One turn sends every row of this set to another row. A few are shown first. Where does it send the rows asked after them?
vuku: [ -8 -10  10 -12   2   2  10  -6  17  -9   8 -18  -8   8   9   2 -20  -5
  -4   8   7   0   3   4  12  -3  20 -22   8   9 -15 -19  -6]
mel: [-19  -1  16 -12  -4 -13   2   3  18  -5  13   4   2 -13  19  -3 -11   7
 -12   2   1  -8   2   4  34  -3   4   7   0   7  -9  -6  -1]
Zad: [-19   0  14   0  11  -5  17  -2  -2   7   9 -14  -5 -10  10  15   4   2
 -14  17  -8  -6   7  11  10  -5   7  15  11 -16  -1   7  17]
Pel: [  9   4 -16 -11  -3   0   9   2   2   8  20  -6   4 -12  21  10  -1   7
   6   0 -20 -11  -1  -7  10  -3  -1 -10  10   0   8 -12   5]
Ziv: [ -6  10  32  -4  -6   7  13 -10  -9  12  -5  -8  -2 -14  -5  16  -6  -9
  -8   0 -11  -2  -6  -1   6  -4   3 -20  15  -4 -21  -2  -5]
Mizod: [ 12   5   7  20  13 -11 -15   3   4  -4   8 -15 -10   1   1   2  13  -2
  -7  10   2  14  -9   5  23   5  -3   6  -4   7 -10   8  -4]
ves: [ -8 -15 -14 -17   0   1  17   9   4  -8   5 -17   1  12   7  15  -3   2
  -7  17  -4   2  -1   8  10 -18  -4   9 -11 -15  -9  -9  -3]
pabu: [ -3  -7  -6  -7  -3   3  22   3  -1  -4  -1 -26  -4  13   9  15  -9   6
   3  11  -6 -10  -1  11   7 -16  -2   7 -12 -18  -5  -2   2]
Tugi: [ -5   9  25  -5 -10   5   4 -13  -3   9  -5 -13  -3  -9  -3  10   6  -4
 -13  11 -17  -5   0   7   4  -4  20 -18  21  -7 -19   1  -2]
Kaz: [  5   1   4  11   1   9  -4  11  13  15  -5 -17   8  -8  -1   1   3  -2
  -7  13  -2  -2  13 -12  -2   6 -12   3   7  19  -1   6 -15]
Dus: [-16  -2  12  -8   3 -13   7   1   7  -4   9  -5   4 -10  20  -2  -3  -1
  -8  13   3   1   9   8  43   0  11   7   1  15 -17 -10 -11]
Veve: [-11  -6  21   6   5   3  16   0 -11   7  17 -12  -4 -10   9  19   7  -3
 -12  12 -12  -1  14  15  19  -8  10   5   0 -12 -12   8  15]
kigos: [-10   0   5 -12  -5   8   6  -7  22   0  -3 -26   0   4  12   0 -23  -7
  -2  14   4  -3  -3  -2  10  -4  10 -20   2   9 -15 -16 -13]
Tusa: [ 18  10   5  16   2  -9  -5   4   1   2   0 -17 -10  10  -4   5   0   0
  -9  18  -8  15  -9   4  28   7  16   1   1  12 -11   1 -10]
mipez: [  5  -7  14   4   8  10   5   5  19  15   1 -15  -1 -15   5  -4   5 -15
  -4   8  -8  -1   4 -17  -2   8  -7   9   7  19  -3  -3 -13]
teka: [ -2   7  27   5  -9  10   8 -15   0  11  -6 -19   0  -6  -5  10  -1  -6
  -6   4  -9  -6  -9   5  -6 -16   7 -15  18  -6 -19  -3   0]
kuneb: [ -6  -1  15  -1   8  32  -1   0   0  -3  17 -15   8 -20   4  -6 -14 -16
 -14   0 -10  10  -2  -5  -1  -7  -5   6   8   5   2  -3 -11]
fik: [-16   6  16  -6   0 -14   2  -5  11  -1   7   5   2 -13  20   4 -10  -1
 -19   8   2  -2   6   6  36  11   4   0   5  17 -14   1  -2]
kugu: [  9  -2 -16  -6  -6   2   3   5  15  18  17  -9  11  -8  16  12   1   3
  -5  -9 -25 -10  -9  -1   1   0   4   0   2   5   5  -5  -8]
ferep: [ -2   8  13  -8 -18 -12   8  -5   2   0  -9  -4   4  -9   8   6  -5  10
  -3   3  -7  -4 -20   6  27 -10 -12   7   2 -11 -22 -10 -20]
goz: [ 15  10  -8  15  17  -6 -12  -4   3   0   0 -10 -13   2   4   9  15   2
 -16   9   2  16   0   0  19   2   9   3   5   5 -12   0 -11]
Givem: [ 17  -5 -19 -15  -9  -6   4  -5   4   9  13 -11  -2  -2  21  13   2  -1
   0  -3 -22  -4  -9  -4   2   5  -2  -5  11   2   4  -4 -13]
pezub: [ 15  -7 -11  -5  13   4   0  -8  -5 -10   6  -4   3  -8   9   4  -3   7
  -5  -9 -12   9 -29  -7   9  -8   4  -6  12 -10  -4   3  -8]
luv: [ -5   7  14 -16 -23  -7   0   4   6  -2 -11  -2   5  -5  -8   7   0   3
 -12   2 -10  -7  -9   9  20 -11 -13   0   2  -8 -21   0 -18]
mamom: [ -2   1  12   7   5  21   9   3   0  -6  13 -20   9 -21  -7   3 -12 -21
 -18  -7   3   1   0  -7  10  -9 -13  14   7  -6  -8  -2 -16]
Pipem: [  4  -4   1   0  -2   9   8  10  12  16  -2 -24   3 -17  -5  -2   1 -18
 -11   5   4  -9  12 -15  11   2 -10  12  -3   8  -3  -2 -17]
Sabep: [ 11  10   6  16 -12   2  -8   7 -12  -5  26 -17  -6  11   3  14 -12 -10
 -13   7 -17  11  -2  17  17   0  10  -3   1   4  -4 -10  -6]
sez: [  2   2  13  10   4  18  -3   5   2  -8  18 -13  13 -19  -1   6 -24 -11
 -12   5   3  16   0  -2  -5  -6 -14   3   8   4  -3  -1 -13]
vapal: [  3  13   0   6  -9   2 -16   1  -6  -3  30 -21  -6   3  12  10  -2 -10
 -13   8 -10  13   4  20  17   3  -7   5  -5   6   3   2  -8]
zibas: [  8  -2 -12   0  23   1   4  -4   7   0   8 -10   7 -19   8   8  -9   7
  -8  -5 -12  11 -29  -4   5 -10   7   9  14  -3  -8  -6  -6]
nivi: [ 13  13  -3   8  -9   4 -12  -1   0  -4  32  -4  -3   1  13  18  -1 -11
 -18  -2  -6  13   7  13  12   0   5  -7  -6  -1   0  -6 -10]
Kuz: [ 12   8  -5  -5  19   2  12  -8   3  -6  10  -3   6 -18  12   7  -1  14
   3  -1 -11   4 -20 -12  20  -7   1  -3  21  -6  -4  -1   1]
Nuv: [  0   0   9  -7 -19  -8  13  -1   6  -4  -7   4   5 -10   2  12  11   7
 -14   1 -15   0 -13  13  22 -14 -14  10   5  -9 -23  -2 -14]
Nore: [-12  -1   4 -16   7   7  17  -1   6  -4  -6 -21  -3   8   8   3 -19 -11
   2   9   5  -7   9  -2  10  -3  13 -19   1  16 -10 -12  -9]
pader: [ -8 -12  -4 -11   3  -1  21   7   6  -9  -3 -24  -7  15  -4  16 -10  -3
  -4  14   4   1  -1  14   4 -11 -10   4   0 -16  -9  -6  -4]
kopiv: [-16  -1  14   2  14  -4   8  -2 -14   5  16  -9  -2  -1   9  17  -2  -5
 -16  13   0  -4  13   8   8  -5  11   4   5  -4  -4   8  22]

Tusa -> Pipem
zibas -> goz
kopiv -> teka
Now these:
luv -> mel
Givem -> vapal
pabu -> Veve

